Here are some numbered points:
[ 0.96  0.96  0.23  0.18 -0.17 -0.13  1.13 -0.4   0.42  0.56  0.64 -0.03  0.13  1.57  1.59  1.06] 0
[-0.37  0.68  0.25  2.49  1.83  0.02 -0.75  0.67  1.55  0.02 -0.78 -0.74 -0.16 -0.9  -0.39  0.13] 1
[ 1.38  2.17 -1.44 -3.37 -1.73  0.16  1.59 -2.23 -1.46  0.55  0.31 -1.36 -0.5   1.42 -0.97  3.02] 2
[ 0.86  1.54  0.02 -0.15 -0.14  0.37  1.72 -0.76  0.5   0.58  0.58  0.36  1.14  0.96  0.33  1.18] 3
[ 0.76  1.09  1.03  0.79  1.14 -0.29  0.88 -0.7   0.53  0.61 -0.11 -0.29 -0.3   1.33  0.14  2.42] 4
[-0.14  1.5   0.18  1.44  1.96 -0.11 -0.59  0.4  -0.28  0.6  -1.69  0.21 -0.29 -1.21 -1.75  1.28] 5
[-0.31 -0.33  0.01  0.01 -0.38 -0.15 -0.06  0.3  -0.13  0.03  0.5  -0.02  0.17  0.35  1.15 -0.69] 6
[0.48 1.3  0.59 0.97 0.61 0.25 1.37 0.27 1.12 0.6  0.36 0.53 1.21 0.57 0.58 0.64] 7
[-0.95 -1.38 -0.81  0.56 -0.84 -0.23 -1.85 -1.09  2.06 -1.38 -0.22 -1.29 -0.69 -1.14  0.27 -0.76] 8
[ 0.5   0.18  0.42 -1.22 -0.84 -0.06  0.42  0.23  0.22  0.76 -0.05  0.71 -0.54  0.55 -0.18  0.55] 9
[ 0.6   0.9   0.13 -0.61 -0.64  0.29  1.64 -1.05  0.89  0.66  0.53  0.13  1.03  1.17  0.53  1.02] 10
[-0.93 -2.09 -0.21  2.56  2.31  0.41 -3.4   2.85 -2.13 -0.99 -1.74  0.64 -1.8  -2.68 -0.74 -4.24] 11
New points follow, each followed by the number of its nearest point above.
[-0.27  0.66  0.67  2.47  2.1   0.05 -0.92  1.33 -0.02  0.31 -0.3  -0.01 -0.59 -0.18  0.2  -0.06] 1
[-0.36 -2.62 -0.01 -0.82 -1.44 -0.37 -0.25  1.36 -0.82 -1.24  0.91  1.39 -0.26  0.61  1.49 -2.78] 6
[ 0.01 -0.49  0.73  2.64  1.02 -0.16 -0.79  0.63  1.83 -0.22 -0.49 -0.42 -0.49 -0.22  1.78 -1.02] 1
[-1.02 -2.15 -0.36 -0.3  -0.69  0.07 -0.42  0.62 -0.78 -1.29  0.9   0.51  0.31 -0.18  1.11 -2.93] 6
[-0.09 -0.99 -0.04  0.36 -0.41  0.06 -0.17 -0.28  0.84 -0.63  0.62 -0.34  0.6  -0.16  1.11 -1.07] 6
[-0.61 -0.23  0.71  2.57  1.59  0.23 -1.77 -0.05  1.25 -0.26 -1.25 -0.18 -1.18 -1.77 -1.14  0.32] 1
[ 0.57  1.41  0.84  1.07  1.09  0.16  0.9  -0.43  1.56  0.99 -0.1  -0.15  1.03  0.26  0.32  0.62] 7
[-0.01  0.89  0.13  0.4   0.29 -0.31 -0.93 -1.29  1.77  0.72 -0.55 -1.4  -0.98 -0.32 -0.51  2.23] 4
[ 0.69  1.85  1.15  1.15  1.78  0.01  0.85  0.41  1.01  1.32 -0.79  0.    1.28  0.06 -0.5   0.95] 7
[-0.91  1.36 -0.54  1.12  2.1   0.63 -1.81  1.27 -1.44  0.69 -2.36  0.52 -0.9  -2.64 -3.58 -0.13] 5
[ 0.44  1.31  0.39  0.79  0.57  0.41  1.26 -0.03  0.48  0.89  0.56  0.23  1.08  0.71  0.74  0.69] 7
[ 1.16  1.62 -0.31 -3.06 -0.89 -0.51  0.76 -1.96 -0.3   0.35  0.55 -1.98 -0.85  1.65 -0.78  3.68] 2
[ 0.46  0.47  0.41  1.99  1.13  0.3  -0.41  0.41  1.03 -0.11 -0.83  0.61 -0.24 -0.76  0.09 -0.41] 1
[-0.65 -2.03 -0.38 -0.06 -0.49  0.15 -0.6   0.2   0.13 -0.98  0.34 -0.65 -0.25  0.38  1.56 -1.81] 6
[-0.43 -1.58 -0.81 -1.77 -1.26  0.    0.51 -1.11 -0.48 -0.73  1.52 -0.6   0.56  0.8   0.59 -0.72] 6
[ 0.58  0.72  0.41 -0.01 -0.15  0.3   0.43  1.07 -0.08  0.73 -0.61  1.65 -0.11  0.37  0.14 -0.13] 9
